In the data rows, zero lies at 7.5, halfway between 7 and 8.
Here are some points, each followed by its number:
< 7  4  9  8  7 10 10  8  7 11 10  7 10 10  8  4  5  5  9  7  8  9  4  5  7  8  6  2 11  6  7  4> 0
<12  2 11  8  4 11  8 11 13  9 13  5 10  5  7  6  5  5  8  3  7 11 10  0  0  8  8  4 15 10  6  5> 1
< 9 15  9  1  1  7  5  7 12  8  6  8 10  8 12  7  7 13 10 14 13  9 12  8 12  9  6 14 10  5  8  4> 2
< 8  2 10  7  9  8  7  8  9  8 10  3  8  8  2  6  7  3  8  4  3 10  5 11  5 12  6  2  9  8  6  8> 3
< 2  3  0  9  7  0  8 11 10  6 15  7  9  4  2  4  1  3  7  0  3  9  8 10  1  7  7  6  8 11  7  9> 4
< 5  7  7  6  6  4  5  8 10  8 14  8  9  6  6  7  4  8  7  5 10 10 10 10  4 11  7  8  8  9  5  5> 5
< 8 11  5  0  0  4  9 12 15  5 11  0 11  3  7  2  8  7  8  9  3 15  6 11  4  8  1 12 14 14  9  6> 6
< 6  7  5  7  7  7  6  8  6  6 10  9  7  7 12 11  5  9  9  7 11  8 10  6  2 10  7  6  7  9  6  7> 7
<8 7 6 9 8 8 8 8 6 7 6 6 7 7 9 8 9 7 8 8 6 9 5 7 6 7 6 6 7 8 9 8> 8
<14  8  8  6  5  5  3  6 11  3  8  5  9  5  9 13 10  9 10 14  5  9 10 11  2 14  8 13  7 11  8 12> 9
< 5  5  8  8  8  9 10  8  7 10 11  6  9  9  8  3  5  5  8  5  7  9  5  6  9  7  6  2 10  6  8  5> 10
< 4  6  4  8  9  6  6  9  5  4 11  8  7  8 10 14  6  7 10  1  6  7  8  7  0  6  6  4  4  9  8 10> 11
< 6  6  0 11  8  3 10  7  6  5 15  8 10  7 11  8  3  5 11  9  6  7  7  7  1  9  6  8  5 11  7 10> 12
< 4  8  5 11 10  8 11  6  4  8  6 14  5 10  9  6  5  7  6  2 10  0  9  3 13  0 11  8  6  4  7  7> 13
<10 14  8  5  4  5  8  7 13  8  6  8  8  6  3  3  8  9  6 11  7  6 12 11 15  4  9 15  8  5 10  8> 14
<11  9  9  5  2  5  7  8 15  7 12  5  9  4  4  4  5  7  8  9  6  9 13  9  8  8  9 15 12  9  7  8> 15
<12  9  9  7  6 11  7  7  6  8  3  5  8  8 14 10 10 10 10 15  9 10  5  5  4 14  6  7  8  9  9  7> 16
< 7  9  7  4  6  7  8  9 11  4  9  4  8  6  7  6  8  7  7  3  4  7  7  8  6  3  4  8  9  9  8  9> 17
<10  5 14  9 12 14  7  7  4 11  0  7  5  9  6  8 13  8  5  9  8  9  3  5 11  9  9  2  7  6  7  7> 18
<10  5 11  6 11  4  6  8 10  2  6  0  6  6  0  9 14  1  6  3  0  9  2 15  5 10  3  8  6 12  9 15> 19
< 0 10  0 12 13  1  6  5  0  9  8 15  5 10  6  9  4 10  5  7 13  2  9 11 14  6 11  9  0  4  5  7> 20
<12  6 15  5  6 13  4  9 14  9  4  8  4  6  0  9 10  8  4  2  8  8 14  6 11  6 12 10 12  6  7  6> 21
<15  4 15 11  9 14 10  5  8 10  3  4  9  9  6  6 11  4  8 14  6  8  3  4  8 12 10  6 13  7  8  7> 22
< 5 14  2  0  2  4  5  8 10  6  9  5  9  6 13  6  7 12  9 11 10 12  9 10  6 11  2 12  8  9  8  4> 23
<11  7  9 12 11  8  6  5  2 11  4 11  7  8  9 10  8 10  8 15 11  6  8  7 10 13 11  9  5  8  7  8> 24
< 7  7  8  9  9  6  5  6  7  9  7  9  8  8  5  9  8  9  7 11  9  9  8 11  7 12  9  8  6  8  6  7> 25
< 8 10 11  2  6  9  3  9 10  4  5  5  6  7  8 12 10 11  6  4  9  9 10  9  4  9  6  7  7  9  7  7> 26
<10  6  6 10  7  6  6  8  8  7 10  7  7  6  6  8  6  6  8  9  5  9  8  8  5 11  9  9  7 10  7 10> 27
< 5  9  8  7  8  6  7  9  9  6  5  8  6  6  1  7 10  7  4  2  5  6  9 10 11  2  8  9  6  6  8  9> 28
< 3  6  8  0  7  8  3  9  8  8  9  4  8 10 10 10  8  9 10  3  9 14  5 11  1 14  1  0  7  8  6  4> 29
< 9  8 11  9 10  6  8  4  8  8  5  7  7  8  1  7  9  7  5  9  6  6  7 12 12  9  9 10  6  7  8  9> 30
< 5 10  5  5  5  7  6  8  7  5 10  9  8  7 15 11  6 11  9  8 12  8 10  5  2  8  5  7  7  8  7  5> 31
<10  8  7  7  4  7 11  8 11 10 10  5 10  6  6  1  5  7  8 11  6 10  8  7 10  7  7 11 12  8  8  6> 32
< 6 10  3  9  9  2  7  6  6  7  9 11  7  7  6  6  5  7  7 11  8  5 10 12 13  8  9 14  3  7  7 10> 33
<13  7  7 10  6  8  8  7  9  4  9  9  9  6 12 11  7  8 10 10  8  5 10  4  2  8 10 11  9 10  9 11> 34
< 0  6 10  3  9  6  5  7  7 10  8  7  5 10  1  5  7  7  4  0  8  9  6 12 11  7  5  1  6  5  4  4> 35
< 2  6 11  5  8  8  8  7  7 11  9  8  6 10  1  3  6  5  3  0  8  7  7  9 13  4  7  3  9  5  6  3> 36
< 7  7 10  7  9  8  6  7  7  6  4  8  4  8  6 11 10  8  6  5  7  7  8  9  7  7  7  8  5  7  7  9> 37
< 4  6  6  7 10  5  5  7  6 10 11  9  7 10  6  7  4  8  8  6 10  8  9 10  9 10  8  5  6  7  5  5> 38
<12 11  8  7  7 11  8  6  4  8  1  6  9  8 15 10 11 12 10 15 10  9  4  5  5 13  5  8  7  9 10  6> 39
<13  4  6 11  6  9  2 10  9  6  9 12  6  3 12 15  7 11 10  8 11  8 15  1  0 12 12  9  8 12  7 10> 40
< 8  7  8  7  5  8  9  9 10  9  8  6  8  5  6  5  7  6  6  5  6  9  9  5  8  4  8  7 11  8  8  7> 41
<12 10 11  5  6  9  8  8 10  7  1  2  8  7  6  6 13  7  7 12  5  9  5 10 11  7  6  9  9  7 11  8> 42
Which two points above are nearest to each new point by angle? Their numbers follow each, nearest first.
< 7 10  2  8  7  4  9  6  6  4  9  6 10  8 13  9  7  8 12 14  6  7  5 10  4 10  5 10  5  9  9  9> : 12 23
< 7  8 10  7 11  8  4  7  4  8  3  9  4  9  5 11 10  9  6  6  8  7  7 11 11 10  8  7  3  6  6  8> : 37 18
< 4 10  8  5  7  6  6  8 10  8  5  7  5  6  0  6 11  8  3  4  6  8  9 12 13  3  8 10  6  4  8  8> : 28 14
<12  4 15  9 11 15  6  7  5 12  0  6  5 11  5  9 14  8  5 10  9 10  4  5 10 11  9  1  9  5  7  5> : 18 22
< 9  2  8 10  9  7  9  8  7  8 11  3  9  8  4  7  7  2  9  7  3 10  3 10  2 12  6  2  8 10  8  9> : 3 19
<11  5 10  6 10  5  7  7 11  4  6  0  6  6  0  7 13  2  5  5  0  9  4 15  6  9  5  9  7 11  9 14> : 19 3
< 8  8  7  7  7  6  7  8  9  5 10  7  7  7  7  8  7  7  8  6  5  6  8  9  6  6  7 10  7  9  8 10> : 17 4
< 9 15  8  0  0  6  4  7 14  8  8  7 10  7 11  6  6 14 10 15 14 10 15 10 13 10  6 15  9  6  7  3> : 2 23
< 7 12 12  1  6  9  2  7  9  4  3  7  6  7  9 13 12 13  7  6 10  9 11 10  7  9  6  9  6  8  7  6> : 26 37
< 4 11  9  0  6  7  3  8 10  5  6  5  6  7  8 10 10 11  7  4  9 10  9 11  6  9  3  6  6  8  7  6> : 26 29
<10  7 11  0  2  8  0 11 15  4 11  6  6  3  3 14  8 10  7  0  7 10 15  8  1  6  9 11 10  9  6  9> : 26 21
<11  9  8 11  8  8  8  5  6  9  4  9  8  7  9  8  9  9  8 15  9  6  8  7 10 10 10 12  7  8  8  9> : 24 39
< 9 14  8  4  4  4  6  7 13  9  7 10  7  7  2  3  7  9  6 10  9  6 14 10 15  3 10 15  9  4  8  6> : 14 15
< 4  8  8  0  3 10  0 11 11  5  7  0  7  8 13 14 11 10 11  0  7 15  6 12  0 13  0  0  8  9  8  3> : 29 26
<14  8  4 13  7  7 13  5  6  5  8  7 12  6 14  8  7  6 12 15  5  3  4  4  4  6  8 11  9  9 11 12> : 34 12
< 7  9  6 10  8  7 12  8  9  6  5  7  6  5  2  5 10  5  4  3  2  4  7  7 12  0  9 11  7  6 10 10> : 28 13
< 9  8  8  7  4  8  9  8 11 11 10  6 10  7  6  2  5  6  8 11  8 10  8  6 10  8  7  9 13  8  7  5> : 32 15
< 6 11  4  7  7  6 11  8  6  6  5  3  9  8 11  5 10  7  8 11  4  9  1  9  9  6  3  7  6  8 10  8> : 8 42
< 8  3  7  8  9  5  6  8  8  8 12  4  8  8  2  6  6  3  8  3  2 10  5 12  5 11  7  4  8  9  6  9> : 3 4
< 7  8  8  9  9  6  6  5  6  9  8  9  8  7  6  8  8  9  7 13  9  9  8 11  8 13  9  9  5  8  7  7> : 25 24
< 7  8  7 12  9  7 10  5  7 10 10 14  8  8  6  5  3  7  7  7 10  2 11  5 14  2 12 10  8  5  6  7> : 13 20
< 8  7 12  0  1 12  5 12 14  9  9  4  7  6  7  7  8  9  7  1 10 13 12  3  3  8  6  4 15  9  6  3> : 1 41
< 8  7  5  8  7  6  8  7  9  7 11  5 10  7  9  7  6  6 10 10  5  8  6  9  4  9  6  6  9  9  8  8> : 12 6
<14  6  9  7  6 14  6 10 10  0  3  3  7  5 15 15 15  9  9  6  4  6  8  0  0  4  8  8 10 11 11 13> : 34 40
< 5  7  3  7 10  3  5  7  4  9 10  8  8  9  8  8  6  7  9  9  8  7  6 12  7 13  6  6  4  8  6  7> : 38 25
<15  9 10 11  5 11 12  6 10  5  4  9  9  6 11  7  9  9  9 15  8  4 10  1  8  4 12 15 12  7 10 10> : 34 22
< 9  6  7  8  5  6  8  8 10  6 11  4 11  6  9  7  7  6 10 10  4  9  7  9  3  9  5  7 11 10  7  8> : 6 27
< 5 11  5  4  4  8  5  8  7  6  9 10  8  8 15 10  5 12 10  8 13  8 10  4  4  9  6  7  7  8  6  4> : 31 7
<12  8  7  7  7  4  4  6  9  5  8  5  9  7  8 11  9  7 11 14  4  9  9 13  3 15  7 12  6 10  8 11> : 9 27
< 0 11  7  2 10  8  6  9  3 10  2  6  4 11  7  6 11 11  5  2  9 11  2 12 13  6  1  0  3  4  8  3> : 35 36
<12  4 14 12 10 12 12  4  5 10  5  7  9  9  6  6  8  5  7 12  7  5  4  4  9  9 10  5 11  6  8  8> : 22 18
< 5 10  5  8  7 10 15  8  6  9  7  9  9 10 10  1  6  6  7  6  7  3  4  4 15  0  7  7  8  2 10  6> : 13 10
< 8  0 15 12 15 15  7  6  2 14  4  7  6 13  5  9  9  3  7  2  9  7  1  1  6 11 10  0 10  5  5  4> : 18 0
< 2  5  9  8  8  7  6  7  5 11 14 13  7  9  6  7  1  7  7  3 12  7 10  6  8  9  9  4  8  7  3  4> : 38 5
< 9 12  4  5  2  6 12 10 12  4  8  2 11  5 10  4  8  7  9 13  4  9  6  8  6  6  4 12 10  9 11  8> : 6 32
< 9  8 11  7 10  8  7  7  8  9  2  5  6  8  1  6 12  6  5  7  4  7  6 12 15  6  8  8  6  5  9  9> : 30 42
< 8 14  8  1  2  6  6  8 12  7  6  6  9  7 10  5  8 11  9 11 10  9 11 10 12  7  5 13  8  6  7  5> : 2 23
< 0  6  6  5 12  7  5  7  4 10  7  8  5 11  5  7  7  8  6  0  9  8  5 11 10  7  4  0  4  6  5  4> : 35 36
< 9 12  6  2  0  6  9 10 15  6  8  2 10  4  8  3  8  8  8 10  4 10  8  9  7  5  4 13 13  9 10  7> : 6 15
< 7  7  7  6  8  8  6  8  7  6  8  6  7  8 10 10  8  8  9  8  7  9  6  9  4 10  5  6  7 10  7  8> : 29 7
< 7  4  6 10 11  8  7  9  4  8  8  7  7  7  9  9  8  6  9  8  6 10  3  7  2 12  7  1  6 10  8  9> : 8 11
<11  6 15  8 10 14  7  7  6 11  0  5  5  9  4  8 13  8  4  8  7  9  4  7 12  8  8  4  8  6  8  6> : 18 22
< 7  2 11  6  9  8  7  8  9 11 10  3  8  9  2  5  6  3  8  4  5 12  5 12  6 14  6  0  8  8  6  6> : 3 35
<10  3 11 10  9 12  7  8  8  7  7  6  7  8  7 10  9  6  7  2  6  7  7  3  3  5  9  2 11  8  8  8> : 1 3
< 9  8  8 12 14  9  4  4  0  5  0 13  3 10 12 15 13 11  8 12 10  1  7  8 11  8 12  9  0  6  9 12> : 24 37
< 4  3  4 15 15 11 11  7  0  8  3 15  4 10 14 13  8  8  8  5 11  1  3  0  6  4 10  0  1  5  8  9> : 13 20
<10  9  8 13 12  9  4  3  1  4  0 13  5  9 13 15 11 11 10 15 11  1  8  8  8 10 13 11  0  5  9 12> : 24 39
<12  5  9 13  8 10 10  6  7  8  8 11  8  7  8  8  6  6  8 10  8  5  9  2  6  8 12 10 10  8  7 10> : 34 40
< 3 10  1  3  4  7  9 11  7  6 11  8 10  7 15  6  5 10 10  5 12  9  8  4  6  5  4  6  8  7  9  3> : 31 23
< 5  5  5  5  8  8  7 10  5 10  9  3  9 10 12  6  6  7 11  9  7 12  2  8  4 14  2  0  8  9  7  4> : 29 0
<12  7  8  9  2  7 12  8 12 13 12  7 12  6  4  0  2  4  8 12  7  9 10  5 12  6  9 12 15  8  7  5> : 32 15
< 8  7  9  7  7  9  9  8  9  9  6  5  8  7  4  5  9  7  6  5  6  9  7  6  9  5  7  6 10  6  8  6> : 41 36
<15 10  8 12  6 10 12  7 11  3  4 10  8  6 10  8 10  7  8 12  6  2  9  1  8  0 12 15 10  7 11 12> : 34 14
